In the data rows, 128 means zero.
Here is a table of points, one per row:
[104 184 103  87 154 127 138 105 129 133  57 125 106 119 152 160 181 175
  86  73 159 143 123  41  32  66 149 105  76 114 160 143 169 161 167 117
 114 104 101 119  92 157 100 115 101  44  93 158]
[ 54  92 148 161 182  93  54  97 122 129 202 137 194  93 144 102 142 169
 192 190 191 128  87 125 173 119 138 132 127 164 197 134 122 151 112  99
 141  65 104 182 146 237 130 160 171 150 145 132]
[178 184 118  78 124 139 171 156  62 159  81 162 154 100  81 115 150  96
 128 170 113 119 139 179 141 181 194 134 165 164 128  93 139 123  94 161
  77 130 108 167 175 196  24 113 216 175  14 120]
[118 115 150 117  91 117 124  94 112 181 142 119  76  71  61 139  96 147
 134 145  95 193 106  81  55 126  91 174 174 113 166 145 119 127  58  75
 137 101 161 137  29 132 195 192 115 114 103 220]
[ 83 161  68 140 104 184 121 106 163  98 116 176  99  37 143 104 133 207
 117  91  89 137 149 145 161 112 183 189 130 116 172 225 125 112 112  52
 149 185  97 148 166 108 110 120 139 127 183 114]
[143 104 129 172 105 126  95 119 125 162  56 156 190 130  84 132 148 175
 196 109 130  94 130 142 156 107 151 138 146 152 176 123 177 122  79 165
 104 122 202 210 134 126 211 122 175 125 171 109]
[198 221 128 109 120  96 111 196 200 105 195  82  91 119 116 142 144 170
 161 150  95 132 190 108 102 122 112 106 123 124 127 138 115  83  62 126
 201 168 186 140 178 220 143 132 111 118  97 107]
[113 184 204  70  46 139 114 179  81  96 101 103 119 143 106 104 106 183
  16 140  76 108 132 106 190  84 184  49 119 125 121  97  66 136 114 156
  96  12 119 112 111 149 144 137 117 124 111 118]
[ 99 186 106  85 156  94 117  89  79 115 115 138 150 139 173 186 172  88
  48  89 115 167  71  95 184 107 105 114 133 115  50 111  39  31  80 123
 133 181 176 160  76 182 157 107 154 150 184  90]
[148 122 150 175 129  77 164 121 109 188  87 113 144 112 116  63  66 115
 160 188 101 144  95  87  99 168 148 157  94 172  27  73 114 211  77  59
 156 120 132 151 116 129  93  25  64 104 166  98]
[ 96 179 165 171 207 142 149 143 118 113 152 158 192 153  91  65 142  91
  81 126  79 149 207  97 126 171 109 188 120  98 168 122   2 140 165 149
  65 109  93 164  96  58 133 145 112  75 164 105]
[ 84 170 137 103 226  94  76 146 178  91  96  98 166 117 139  64  86 143
 170 118 150 147 101 146 106 100 161 135 106  66  98  91 129  75 100 184
 146 119  82 198 195 117 131 171 102 117  97 152]
[124  73 122 126  95 148  99  63  52  99 122 105 169 160 151 165 102 110
  58  72 131 115 123 135 103 174 168  85 195 210 155 120 177 102 106 124
  98 187 156 180 169  74 130 110  88 113 107  80]
[135  63  89  57 127 100  20  91  85  96  61  72 101 145 195 103 151 117
 214 170  89 149 199 153 149 145 152 191  74 122 150 178 102 136 146 147
  75 136 195  90  73 169 184 108  49 170  97 102]
[ 98 144 138 122 156 175 123 124 123 138 116 124 128 136  86 143  81 133
 162 112  78  84  88 105 141 197 133 141  81 118  71  92 115 143 129 128
 185 146 162 123 142 147 105 153 129 155 130 155]
[168  94  75  22 129 108  79 102 158 118 181 123  70 114 152 107 112 118
 141  87 116 138 144 213 131 120 176 109  89  85  91  57  64 234 150  76
 132 150 120 105 164 107 129 112 148 121 129 123]
[150  90  80 246 179 188 152 143 124 129 113 126 145  68 124 160 143 140
 155 154 117 170 192  73 164 138 225  64 108 124 122 168 127 150  85 130
  86 153 122  58  95 140 102 130 130 122 105 101]
[199 109 121 123  96  96 108  81 133 132 143 102 150 107 141 220 152 111
  98 164 145 120 181 167  90 137 138  66  56  97 165 114  92 120 109  53
 108 120 110 208 161  72 124  95 119 164 124 254]
[148 148 158 153 147 148 147 101 122 112 122 206  97  98 149 137 208 121
 155  97  78  48 180 139  73 133  51 103 191 113 110 145 116 178  51 173
 157 113 105  93 143 131 167 119  94 183 148 125]
[101  66 181 118  96  45 171  70 122 121 121  99 120 136  66  40 146 183
 127 115 115 134 113  70 181 151 134  77 120 111 157 124 167 190 106 116
  94 131 112  99 181 134 155 145 196 109 154 131]
[144 179 100 121 130 145  73 125  76 150 152 180 138 190 106  90  48  88
 122  57 113 126 214  92  66  99 127 159 160  91 188 116 150 111 144  90
 113  63  40 142 143 191 118  64 146 176 164 144]
[ 53 174 105 142  59 132 182 101 226 167 141 111  65  82 100 157 106  82
 124 174  60 116 146 210 141  55 113  96 105 130 153  78 155 116 172 105
  56 135 103 164 118 146 162 122 117 182 129  32]
[ 87  75 126 134 111 120 187 175 124 135 141  85 144 107 121  92 110 164
 120 108  66 111 167 181 190 157  29  87  77 157 200 149  84  90  98 134
 183 131 107 182 167 142 109  90  94  60 140 149]
[ 93  77  51 113  99 108 110 203 149  73  53 149 218 187 121 160  79 194
  76 194 123 178 135  75  86 149  92  88 162 160  77  97 123 170 199 120
 165 137  45  84 117 131 220  97 165 208 137 148]
[ 75 136 120 126 179 179 126  98 142 124 114 181 122 163  58 115  97  85
 115 222 164 100 118 211 141 231 135  90  60  92 182 142 125  65  92 144
 162 143 109  46  96  94 163 151 125 106  84  90]
[169 192  90 213 112  70  90 113 116 170 162  99 134 141  80 143 145 135
  95 136 156 114 140 150 154 125 126 173 151  72 121  65 121 111 155  93
 125  96 160  74  65 186 121 131 134  74  67  84]
[163 122 137 114 106  99 104 174  93 138 196 163 139  80 123 112 133  81
 150 113 110 185 131 124 128 189 157 133 180  32  85 102 147 108 116  65
  73 176 197 100 173  74  96 190 109 105 235 181]
[160 188 195 122 137  96  86 132 108 123  92  46 178  67  68 131 164 108
  89 122 129  77  61 163  65 154 112 169  97 163 190 181 133 130 170 131
 129 125 166  60 139 111 106  91 176 205 165 130]
[ 96 133  80  88 171 194 207 140  51 157 142 127 145 116 138 120 136 132
 208 171 148 156  70 171  76  69  79  99 155  53 113 145 165 157 151  98
 109  83 132 110 174 155 145  75 120  99 179  40]
[131 148  69 148 177 156 181 167 125 152 175 151 121 154 125  88  86 191
  68  53 178 135 107 151 148 131 125 111 143 188 126 156 109  87 109  76
 136 164 191  86 199 176 176 146 127 146  71 141]
[143 178 147 160 140 104 250  95 198  91 109 143 199 251 122 159  84 149
 170 147 137 107 140 190 115 138 240 163 204 169 155 132 116 165 190 148
 183 181 221 147 119 145 144 145  87 147 175 167]
[186 129 122  96  37 179  83  65 214 111 110 146  92 125 121  98 158 109
 144 169 209 161  68 112 114 176 133 149 174 176 114  97  56 127 153 185
 142 104  96 164 144 125  94 177 159  91 190  91]
[ 83 122 136 116 103  75 140 170  71 157 154 112  90 208  90 206 127  67
 136 124 133 213 102 134 114  97 136 162 120 187 196 183 126 205 128 171
 106 168  90 129 182 144  99 192  61  74  87  99]
[119 123  88  64 133  87 151 133 149 144 103 152 129 127 114  68 122 141
 175 103 150 171  98 148 157 178  95  89 216 155  93 160 125  82  73  72
 112 103 109 145  24  48  91 156  84 156  75 100]
[101 101 109  90 195 113 126 145 125 107 154 195  49 101  83 119 204 149
 137 168  79 113 123 106  84 100 219 122 128 177 178  32 162  64 131 145
 166 126 146 137  74  61 121  77 132  71 131 147]
[148 199 108 124 145 165 100 106 148 147  57  67  82 206 118 126 125 125
 193  88 107 125 115 114 147 120 113  83  88 201 104 147 116 100  82 160
 101 114 117  93 139 112  92  96 158  54 172 174]
[185  85 200 148  93 119 163 126 133  75  63 110 174 172 115  50 122 104
 160 152 202 153 134 163 113  14 112  76 129  86 129 121  84  54 134  78
 111 179 124  69 123 126 105 106  86 104 125 156]
[183 124 119 149 115 134 125 148 241 170 163  87 155 151 174  68 116 126
  97 114  64 148  88  81 141 145 122 109 169  92 167 152 228 152 125 214
 171 127 113 116  90 104  59  49  77 164 108 134]
[102 129 152 183 114  68 103 117 146 122 116  89  86 168 194 129 123 162
 135 191 131  90 220 116 114 180 110 202 183 166  83  96 186  61  95  83
  81 110 106  88 180 125 146 158 153  89 151 120]
[ 93  95 133 124 109 131 137 140 151  99 112 120 213 128 132 174 145 128
 192  75  10 115 127 142  87  83  98 137  96 129  56 142 137  60 185 115
  58 118 132 114  97 128  49 179 198 137 112 139]
[177 137 127 104 137 128 125 115 113 206 135 100 108 110 108 166 122 104
 157 128 138  26  69 108 233 108 140 158 168 129  94 121 128  95 160 126
 108 123  21 100 162 112 219 132  39 119 157 181]
[107 189 163 149 108 132 173  89 117  37  68 109 108 167 192 217 133 157
 150 116 118 170  68  93 153 154 120 150 117  30 186  90 138 164  61 123
 122  58 136 119 181  88 117 158 131 173  76  72]
[100  39 202 108 181 165 145 193 159 150 135  72 151 108 101 198 146 136
 105  47 136 109 148 149 134 117 187 214 137 126  48 134 120 135 111 107
 148  75 115 147 105  61 159  83 109 144  99  59]
[ 94 148  99 137  79  43 200 180  67 133  76 169 158  79 219 144 185  88
  79 156 201 124 136 173 156 143 138 142 103 133 131 112 144 111 137 182
 188  93 120 143 114 135 104 137  65 126 179 125]
[156  57 101 177 150 173 156 105 172  81  89 107  87  89 142 161  72  68
  85 120 171 148  70  89 147 182 169 172  94  98 109 169 128  75 148 100
  71  68 118 157 157 195 110  76 137 124 122 166]
[156  84  53  93  95  93 202 137 132 116 139 171 140 133 161 113  90 103
 153 175  99  21  76  45 157  75 115 200 134 137 167 169  50 135 168 155
 141 119 178 106 115  83 115 110 207 138  56 178]
[171  86 220 108 141 133 114  83 152 181 147 214 143 113 214 145  48 105
  93 116  92 176 133 181 119 124 111  96 144 135 139 186 130 102 162 174
 153  84 169  95 128 159 149 125 160  38 111 105]
[162  96 168 145 159  84 132  47 101  70  99 183 140  93  61 171  98 131
 135  90 140  74 168 132 146 119  60  99 127  98  82 112 154 181 150 133
 185 183  71 123  87 169  88 173 142  84 103 100]
[124 146 141 197 104 112  90  90  57 166 161  86 113 175 167 139 164 134
 179 122  87 107  95 102  93 170 162  32  90  93 136 177 113 105 189 126
 193 147 109 179 102 114 154 109 142 138 126 114]
[ 76 127 120 123  89 174  69  96 190 169 113 175 204 139 160 114 234 142
 122  55 137 159 140 129 172 156  84 164 113 153 132  45 149 168 175  68
 131 141 145 100 144 127 124 107  87  56  30 148]
[109 126 131 117 166 211 119  73  78 112 163  76 128 152 138  87 165  29
  88 183  83 109 108  87 165  84  97 110 217 136 123 142 130 163 152  72
 186 151 136 144 160 124 117 154 141 143  76 123]
[144  85  83 155 168 158 143 126 144 116 156  52 143  97 154 134 152 156
 102 136 131  82 128 119  36  77 144 117 125 216 132  94  99 130 139 109
 157  88 118  91 141 144 107 239  93 155 164  87]
[168 132 116 145 139 147 118 203  97 106  50 113  61  99 163 155  83 103
 172 102 120 159 167 145 165 150  93  77 187 177 194 102 112 148 173 127
 173  45 111 123 120  91 102 187 147 125 147 159]
[ 89  94  72  44 111  97 127 127 163 135 163 148 145 127  51 134 100   0
 112  91 161 127 185  25 124 146 107  96  30 130 130 150 181 116 100 143
 142  96 190 124 151 120 109 161 115 172 198  74]
[183 134 180 110 176 180 134 154 176 187 145 204 145 255 138 187 183 222
 111 234 183 148 159 139 188  95  88 110  69 143  85 184 165 162 127  94
 110  97 184 193 112  90  87 151 131 211 157 150]
[ 38 129 118 109 100 147 147  75  75 116 168  96  57 107 122  83  83 224
 123 142 188  80 181 118 118 182 114  96 158  86  57 170 137 127 245 181
 101 113 185 178 122 109  70 101  98 127 106 135]
[113  93 176 184 155  59  67 189 141 106 173 202  71  96 130 194 130 142
 170 165 138 139  74  77 120 109  70  95 132 164 115  94  72  96 168 166
  79 176 159 122 193  90 100  48  95 141  87  97]
Along one direction, these points spread out more than along any other. Take the direction at right angles to it along which they spread out most. Go by this last direction. How many in every 100 of the points above lie lower along it than each point below? Round to a whole number. More than half of the points above lie lower than the first one.
[101 111 181 194  67 150 140 123 108 219 189 125 104 144 200  80  92 109
 162  65 196 146 156 115  95  95 147 142  57 137 107  70  66 112 107 146
 159 142 103 110  79  66 136 163 220 206 110  85] 47
[176 165 168 141 113 244 170 141  73  64 165 140 151  73 126 107 109 114
 164 132 119 167 133 103 140 133 110 143  38 143  81  54 191 145 176 198
 113 167 167 162 117 162 237 163  88 106 120 177] 47
[151 140 151 126 193 127 127 151 107  44 206 120  79 167 164 129 113 148
 126  74 138 137  76 163 194 162 105 157 107 191 198  96 173 143 143 105
  87 165 108  91  16 152  95  99 131 203 207 143] 47
[139 150 156 131 132 109 157 144 108  36 140 133  84 158 175  85 138  39
  87 138 145 108 143 148  71 101 103 147 106 165 102 174 198 162  54  89
  72 108 118 170 118 129 182 109 176 107  76 131] 75
[161 125 115 107 208 152 129 102 148 208  50  64  95  79 139 124  90 163
  74 143 185 136 139 102 102  97  39 141 165 115 186  72 103 146 123 167
  73 215 166 164 136 113 144 130 152 143 139 110] 53
[ 67 245 164 163  85 125  22 168 180 105 136 147 155   0 130 116  78  88
 158 104 207 126 140 125 149  99 150  92 173 142 148 204 154 190 164  93
 132 174 161 113  96 110 143 101 131 112 132 142] 30
[104 110 182  94 132 136 148 220 167 191  81 137  89 150 213 132 123  91
  88 152 102  90 108 113 117 166 176 143 123  59 132 136 173 145 129 106
 163 231  84 137 124 156 145 196 190  99 133 127] 53
[211 109 102 170 102  95  69 133  84 107  91 186 119 145  71  59 123 194
  79 101  86 119  62 131 124  68 127 185  58 124  87 200 182 112 157 117
 166 131 101 166 160  80 131 189  98 168 109  72] 63
[126  72  40 196 163  93  86 172 165 148 149 113 120 149 132  99 156  74
  74  79 110  60  78 201 112 138 116  74 128  76  91 121 133 192 111 184
  59  85 178 131 106 126 151 178 141  97 163 186] 32
[106  97 176  98  96 163 145 118 157 159 157 196 115 135 119 132 186 137
 133 124 127  92  99 122  53 162 160 129 161 125 134 146  75 101 115 167
  86 128  70  73 155 223 134 107  55 154 152 161] 49
[201 151  80  51  74 124 166 193 119 117 218  85 194 135 126 178 156 185
 174 111 175 104 123 117 113 195 130 140 150  97 153 158 121 119 119 144
 117 131  82 137  87 107 160 117 159  55 108  89] 53
[157 140 128 142 164  80 208  69 138 156 156  98  96 125  82 138 208 134
 106 137 134 255 188 166 170 111 134 167 146 156  82 177 163 119 185 215
 172 107  81  96 170 107 173 126 190 181 124 195] 60
[ 92 145  88 106 100 159  77  71  93 136 188 137 187 129 153 170  63 141
 101 193 133 114 130 157 144  40 120 182 141 124  87 120 171 135  33 179
 161 155 100  59 105  68  54  93 127  97 160 171] 46
[ 76  31 128 154  63 184 126 202 123  85  92  89  69 143  62 140 173 116
 121 114 175 147 153 173 139  80  96 169 166  68 121 122 113 112  99 152
 201 159 158 144 120 166  92  62 151 135 143 168] 49
